In the data rows, 500 means zero.
Some points, each followed by its number:
  382  530  686  527  637  772  418  373  721  616  379  734  427  398  380  477  487  381  443  381  498  571  633  587  476  398 0
  562  409  692  543  378  588  554  373  458  693  379  617  439  763  380  379  494  693  387  437  380  377  378  407  573  778 1
  393  559  429  717  378  381  665  568  574  383  379  532  446  441  385  507  380  525  392  690  466  685  484  375  746  389 2
  411  693  554  684  385  379  556  554  523  401  379  432  529  531  447  449  410  581  387  637  399  519  478  375  757  397 3
  612  380  381  545  675  379  383  562  377  834  512  377  643  438  617  495  468  381  658  381  660  428  742  456  407  386 4
  795  380  632  520  630  379  383  373  469  383  688  432  554  426  407  379  422  471  611  572  380  377  378  380  501  641 5
  382  656  521  601  378  437  567  553  377  479  379  508  488  546  380  432  521  615  390  615  426  511  413  375  580  528 6
  382  740  475  647  378  520  514  501  447  452  382  525  443  525  380  462  544  735  387  560  513  554  419  375  520  521 7
  806  380  649  375  507  538  443  373  563  566  490  377  558  512  450  379  613  400  387  428  647  377  378  513  591  434 8
  382  455  427  525  444  622  570  564  447  455  379  601  379  374  380  550  474  609  411  558  533  723  378  498  613  473 9
  382  677  466  674  378  391  540  373  630  844  741  481  379  690  414  438  486  405  791  489  380  377  560  430  697  703 10
  428  642  579  757  378  379  538  501  494  446  379  419  527  545  448  453  447  543  413  739  380  590  468  375  709  386 11
Which three points above are nearest to each new point? Their numbers follow each, smallest number first.
  460  474  509  585  565  569  383  373  377  473  588  465  637  436  552  667  380  381  391  381  770  400  707  510  377  386 --> 0 4 8
  557  380  381  450  481  450  999  726  639  514  379  493  393  374  380  396  380  606  476  554  412  377  378  634  475  492 --> 2 6 9
  457  487  618  375  506  729  523  487  622  474  379  582  379  586  380  379  449  787  466  511  380  613  378  420  548  687 --> 1 7 9
  669  380  528  375  524  612  606  667  613  567  379  447  379  374  764  513  380  739  452  628  449  485  378  699  489  386 --> 6 8 9
  790  380  686  507  570  379  383  373  661  580  625  377  379  374  570  556  621  391  421  381  380  434  605  556  377  439 --> 4 5 8
  382  582  393  375  467  633  383  373  475  394  545  453  379  569  401  386  697  504  749  381  474  565  430  569  550  733 --> 6 7 9
  400  503  436  375  471  604  383  373  518  383  552  410  379  599  380  404  708  592  784  381  533  464  378  536  556  800 --> 1 6 7
  462  380  435  382  437  459  622  373  656  454  494  404  379  709  380  379  529  605  685  446  402  457  378  682  471  767 --> 1 5 6
  457  469  395  563  378  379  383  711  377  742  379  620  469  548  447  411  712  381  471  450  630  493  753  405  520  398 --> 4 6 7
  382  390  708  435  553  546  468  377  458  908  605  475  389  374  380  379  544  824  387  430  442  651  378  576  514  466 --> 1 7 9
  659  380  598  484  378  435  414  489  507  383  806  523  628  374  721  741  684  381  430  447  380  377  408  405  377  386 --> 4 5 8
  684  423  831  375  378  540  511  373  404  470  625  377  595  573  380  379  603  628  435  437  513  377  378  375  509  656 --> 1 5 8
  428  481  381  525  449  379  708  507  442  640  379  709  379  374  434  460  451  593  387  620  445  740  431  458  689  446 --> 2 6 9
  382  644  589  375  532  461  391  492  445  383  637  429  399  386  487  605  673  417  569  381  380  848  386  584  443  698 --> 6 7 9
  568  540  542  495  384  577  383  543  377  497  654  454  504  374  753  669  477  381  431  550  380  377  466  601  377  386 --> 5 6 8
  404  380  502  526  511  592  429  650  528  614  379  587  379  374  380  547  384  496  548  477  441  580  515  576  462  518 --> 0 6 9
  382  658  507  705  582  612  383  373  377  447  452  783  563  374  444  649  380  432  403  411  646  558  683  580  433  476 --> 0 7 9
  627  431  562  510  378  534  383  503  377  383  610  417  482  374  788  673  569  381  455  555  380  377  517  683  399  403 --> 4 5 8
  474  380  437  375  378  602  475  373  652  383  421  481  379  682  482  379  585  530  753  999  481  495  378  599  547  788 --> 5 6 9
  489  415  449  375  441  577  386  373  653  383  486  744  379  654  435  386  636  436  951  381  380  482  398  601  573  742 --> 1 5 10
  382  533  405  668  481  644  383  373  437  524  566  525  636  449  559  687  380  420  423  381  725  377  660  375  401  386 --> 0 4 7
  418  550  448  548  378  379  628  373  703  383  379  463  379  699  437  526  473  387  696  422  380  705  514  412  702  668 --> 2 3 6
  802  380  669  375  410  497  530  373  488  462  656  377  379  547  648  379  383  464  585  393  380  512  604  375  377  580 --> 1 5 8
  497  542  587  442  509  494  441  553  377  408  674  437  524  374  673  767  510  381  387  596  380  377  512  641  377  395 --> 5 6 9
